(in the rows, 128 means zero)
Rotation paths and how fast each direction turns (degrees a step)
Each turn is a multiple of 5 degrees from 10 to 175, or 0.

[127 108 138 121 119 122 131 142 134 126 130 110 128 120 117 131]
[135 124 138 125 129 133 131 148 123 133 129 110 127 110 119 136]
[143 143 134 129 124 122 127 147 117 127 132 113 122 118 126 133]
[140 135 124 128 111 106 128 143 123 121 130 120 120 126 127 128]
[128 117 119 127 110 108 135 143 131 124 121 125 123 117 125 130]
[124 118 131 133 122 122 140 145 129 127 115 124 132 105 133 134]
[138 136 143 134 129 124 143 142 130 124 122 119 135 112 140 134]
[151 135 141 127 124 113 140 136 136 123 131 122 128 124 135 123]
[145 118 136 126 117 112 135 138 137 124 133 132 122 121 124 114]
[130 109 142 135 119 123 129 144 127 120 129 132 124 113 120 120]
[128 120 149 140 126 129 131 143 124 113 130 117 128 118 124 136]
[141 127 141 131 125 126 138 135 127 116 137 108 120 126 126 141]
[139 134 127 122 133 127 127 130 127 133 132 133 129 127 125 128] -> 70

[126 113 129 153 126 130 120 133 129 125 113 140 125 122 129 122]
[130 119 138 141 123 128 123 120 111 112 114 131 129 122 136 140]
[129 108 118 132 115 121 130 110 121 116 121 127 140 126 125 131]
[126 106 126 144 121 123 127 129 135 126 134 141 140 112 129 128]
[128 118 136 139 114 127 133 135 116 115 136 143 125 122 136 143]
[133 119 120 136 106 129 135 125 123 111 129 134 130 142 125 131]
[140 117 129 150 120 134 137 129 142 120 122 138 139 129 125 123]
[131 118 141 144 131 138 147 127 123 120 122 135 131 123 136 140]
[122 112 113 137 128 137 142 117 116 118 126 131 128 139 129 138]
[124 115 110 149 130 129 127 127 134 128 120 146 132 130 124 130]
[125 119 136 146 126 126 129 134 118 125 109 146 119 122 134 135]
[128 112 126 137 118 130 123 118 110 111 114 124 125 133 131 130]
[138 126 121 129 128 128 127 124 123 133 132 129 129 130 125 122] -> 115
[132 129 128 131 135 132 119 131 133 126 131 132 133 127 130 130] -> 120
[134 133 133 131 122 129 123 131 128 124 120 127 124 133 127 123] -> 70
[130 122 135 129 130 131 130 135 125 132 129 128 122 122 132 123] -> 110

[128 135 118 117 137 136 115 114 115 140 128 130 131 145 115 131]
[136 132 125 124 135 118 129 117 118 122 143 137 122 150 128 113]
[130 136 112 115 137 125 106 129 121 140 130 129 120 132 120 116]
[137 141 117 121 137 113 134 125 128 124 125 127 132 151 118 118]
[131 137 122 133 136 111 111 136 117 130 134 121 115 131 118 112]
[136 135 126 116 133 123 125 143 124 128 113 125 131 142 107 118]
[126 137 130 141 136 114 127 131 104 123 126 118 129 135 117 115]
[126 121 132 123 126 130 121 146 113 131 123 129 119 142 107 120]
[122 132 127 126 137 129 134 130 101 123 115 127 138 137 128 113]
[112 121 121 134 126 129 126 133 108 133 129 127 115 147 118 127]
[127 127 123 117 131 134 132 138 113 124 117 139 121 143 139 110]
[113 138 110 135 133 132 123 125 113 137 117 123 120 145 131 130]
[130 135 124 130 132 122 128 132 137 128 124 126 122 128 131 128] -> 40
[120 124 129 127 133 127 135 136 125 125 125 126 126 124 125 129] -> 25
[128 132 125 122 132 133 129 126 128 130 118 127 137 126 128 129] -> 135

[117 120 140 126 118 116 122 138 117 133 144 122 120 131 137 130]
[117 120 133 120 121 117 127 122 108 122 132 133 117 118 138 137]
[125 118 130 139 124 113 131 120 117 130 133 134 126 115 149 123]
[121 117 141 131 121 114 128 135 122 139 146 121 122 126 139 122]
[112 121 139 119 119 118 125 128 115 123 140 127 117 120 135 138]
[121 120 127 135 121 115 125 120 112 123 129 136 125 118 148 131]
[129 114 135 134 125 112 129 130 117 140 140 126 122 124 142 117]
[115 120 144 120 122 118 131 130 121 129 145 123 116 119 134 132]
[113 125 130 131 118 118 125 123 116 120 134 134 125 118 146 139]
[128 116 128 137 122 112 121 127 111 134 134 130 123 128 145 121]
[125 115 144 120 127 114 133 128 117 133 142 123 115 120 134 123]
[110 124 137 127 120 119 134 126 123 122 140 131 124 113 143 138]
[121 133 127 128 122 130 120 131 129 124 131 127 129 133 128 134] -> 95
[127 124 124 133 127 129 132 137 126 135 126 128 132 135 132 130] -> 115
[128 126 136 119 129 130 134 133 126 126 126 126 126 130 125 134] -> 110

[119 119 136 130 121 129 118 134 149 118 132 109 130 143 115 125]
[123 118 138 133 129 130 116 142 151 121 130 111 131 140 117 129]
[129 118 141 132 136 130 110 146 148 126 127 112 131 134 122 130]
[130 118 144 129 139 132 105 145 140 129 125 112 130 129 128 128]
[129 121 146 124 136 132 101 139 130 131 123 109 128 128 134 126]
[126 126 146 122 129 130 102 132 122 131 124 106 129 133 136 125]
[122 129 142 125 121 127 106 126 120 126 125 102 130 139 133 124]
[120 128 136 130 117 125 110 125 124 122 126 100 131 145 126 125]
[122 125 132 135 117 124 114 129 133 117 125 101 131 146 120 124]
[126 121 130 137 121 125 115 134 141 115 123 105 129 143 115 123]
[130 115 133 134 127 128 113 140 147 117 122 110 127 136 115 122]
[131 113 139 127 131 132 110 140 148 120 123 113 125 130 120 121]
[130 131 123 132 124 124 126 123 117 125 123 123 128 130 129 126] -> 35
